In the rows, zero is written as 128.
Where one turn sends some rows of the set: a few examples, then the rows asked
raban: [106 150 103 104 146 150 112 176 130 114 137 173 106 124 101 153 134 162
 183 129 101 119 134 138 130 118 146 146 134 120 141 128 135 120 123 134
 127]
fut: [152 127 136 104 142 144 106 181 146 141 163 127 110  85 104 147 117 139
 177 103 117 124 149 131 121  97 123  97 118 121 122 141 120 124  82 132
 127]
ridam: [116 103 124 156 167 136  91 140 119 118 152 156 140 122 125  98 132 116
 153 141 112 148 133 148 116 118 148  99 158 123 114 114 113 104 151 133
 151]
Ner: [123 119 145 155 155 124 145 124  94 113 148 129 141 112  81 129 133 123
  99 150 142 140 123 140 118 132 159 112 141 120 149  90 128 105 126 142
 114]
nat: [148 101 113 127 129 145  60 134 138  82 139 107 110 118  94 186 138 137
 135 127 115 116 157 142 141  93 153 111 147 131 143 125 130 136 130 116
 150]
nosa: [120  97 133 110 101 158 129 169 161 122 121  99 116 124 161 112 112 126
 144 144 115  94 118 125 157 129 124 100 156 157 128 109 115  99 143 158
 133]
Pufig: [141 147 136 148 150 139 140 140 122 118 166 107 105  86  70 179 119 129
 134 159 104 126 147 132 136 114 155 115 128 114 129  79 126 114  98 134
 108]
tol: [142 127 157 143 149 151 124 144 167 158 135 151 115 155 124 164 145 120
 107 132 141 152 156 156 119 153 149 135 141 139 140 116 137 149 135 112
 108]
fesat: [126  70 152 105 127 153 100 133 140 158 132 126 127 122 143 116 154 139
 126 141 117 119 133 133 146 123 116 122 152 145 131 103 127 122 156 187
 142]
mil: [133 160  80 105 115 163 112 139 141 125 167 126 123  81 114 161 143 156
 142 142  94 141 161 126 147 132 180 138 149 129 142 128 129 125 134 147
 135]
Pag: [151  88 131 108 109 145 121 137 168 130 104 105 103 124 123 151  99 131
 151 115  85 126 126 110 170 111 141 131 142 145 111 116 119 104 109 163
 142]
zamem: [139 169 134 165 128 151 106 160 142 178 136 154  99 149 123 155 136 147
 122 131 122 151 173 141 131 157 134 129 117 132 134 111 131 121 116 115
 114]
Gami: [114 117 113 171 142 139  87 121 124  95 126 145 107 140 128 116 151 130
 120 144 106 102 162 138 139  87 139  93 153 113 142 117 122  94 147 121
 146]
Rir: [125 137 153  87  89 145 141 144 146 151 140 109 108 113 110 136 130 152
 107 101 107 139 169 118 163 102 148 146 123 164 143 145 113 138 111 128
 108]
mepe: [118 110  94 131 133 121 132 122 121  99 144 107 125 107 114 119 170 154
 117 121 144 109 142  92 123 112 131  92 137 149 133 132 114  92 112 127
 150]
falon: [128 120 111 121 142 132 101 153 146 129 136 113 102  95 114 160 141 167
 151 155 123  86 170 107 141  87 128 105 108 120 124 134 118 117  77 119
 143]
bekir: [124 155 125 155 145 167 138 116 157 147 144 136 101 130 126 158 157 118
 122 126 113 139 133 152 124 172 156 139 174 133 141 104 140 133 118 110
 113]
pul: [122 148 139 166 151 139 145 160  93 124 141 104 113 105 115  97 124 123
 134 146 129 107 163 110 119 118 158 104 162 122 142  78 138 103 133 113
 105]
gon: [126 150 187 104 115 130  96 149 136 125 143 151 111 150 135 155 115 144
 125 116  89 109 159 145 170 114 142 168 137 153 134 115 117 113 123 116
 130]
Mos: [121 124 132 115 133 131 127 127 132 102 150 158 145 133 155 118 137 126
 103 152 124 129 151 120 144 139 177 135 167 159 138 113 125 117 173 128
 142]
Roviz: [131 129 188 143 131 128 113 143  88 153 140 103 126 116 102 140 107 128
  97 141 136 109 160 160 146 119 150 135 138 121 158  88 136 132  97 125
 119]
Dem: [126 111 147 116  92 131 101  98 130 111 149  73 107 110 133 141 154 139
 104 116 130  82 147 144 143 106 144 121 157 153 145 114 119 124 105 116
 144]
vip: [143 101 170 112  92 123 118 106 136 135 147  97 115 105 136 113 114  97
 108  97 126 132 133 140 131 113 169 111 142 160 114 123 116 127 114 125
 129]
Dak: [149 130 106 118 105 170 102 180 126 111 123 137 130 109 154 131 134 130
 154 113 111 108 129 107 140 118 114  99 154 118 127 124 120 104 131 182
 130]
Refe: [140 128 195 126 132 133 143 150 130 118 139  85 110 105  96 138 116 122
 121 133 130 118 144 114 124 103 163 123 138 140 132  90 123 115 111 107
  72]
Rugos: [145 150 125 139 136 141 142 147 152 142 135 111 112 133 102 171 147 127
 133 105  98 160 137 121 130 172 142 134 155 157 125 119 114 127 115  87
 110]
Kulel: [110 122  93 143 131 143 138 140 131 129 175 120  99  83 117  92 125 124
 140 133 131 127 134 116 121 137 142  68 141 156 125 116 130 102 123 140
 153]
bef: [147 139 138 143 157 140  97 190  88 129 134 106 132 103  72 152 112 140
 147 126 130 134 167 126 124 115 157 120 137 109 153 105 143 122 117 122
 114]
vig: [110 105 176 122 127 134  81 136 148 122 105 122 109 131 135 115 146 153
 121 138 132  88 147 134 132  79 140 117 122 122 140 141 113 101 107 109
 106]
mamub: [113 113 200 136 132 147  91 138 132 147 140 144 103 122 152  87 102 126
 129 120 129 107 142 131 143 103 130 118 143 146 125 117 122 118  82 117
 125]
nul: [152 105 151 123  98 156  68 157 128 140 121 133 103 117 137 138 117 147
 137 128 107 124 154  98 158 119 108 133 142 141 117 115 128 137 115 183
 147]
kamik: [134 149 128 127 129 144 147 164 141 167 135 117 114 129 151 156 134 128
 128 139 127 121 151 120 138 171 143 114 143 167 130 100 121 139 106  74
 106]
vul: [ 86 120 113 114 132 139 176 148 129 137 133 163 104 134 136  91 135 139
 126 142 133 110 153 115 140 114 141 119 147 156 146 121 130 139 135 128
 128]
bog: [138 160 116 134 125 145 123 165 128 164 120 146 126 133 145 135 149 146
 140 127 145 140 139 126 100 170 155 120 132 132 135 118 126 119 116  99
  90]
fusor: [133 101 103 111 143 178 115 118 142 143 128 138 120 108 130 148 149 127
 141 111  89 121 119 120 164 112 134 112 151 123 130 101 138  89 124 187
 143]
lod: [139 129 130 122 137 169  60 140 135 132 173 118 118  88 111 182 112 108
 144 118  91 136 144 159 160 107 162 105 133 134 118 109 127 122 109 130
 145]

Pufig turns into Ner
mepe turns into Dem
Now find these:
nul turns into Dak
ridam turns into mamub
Rir turns into mil
zamem turns into bog

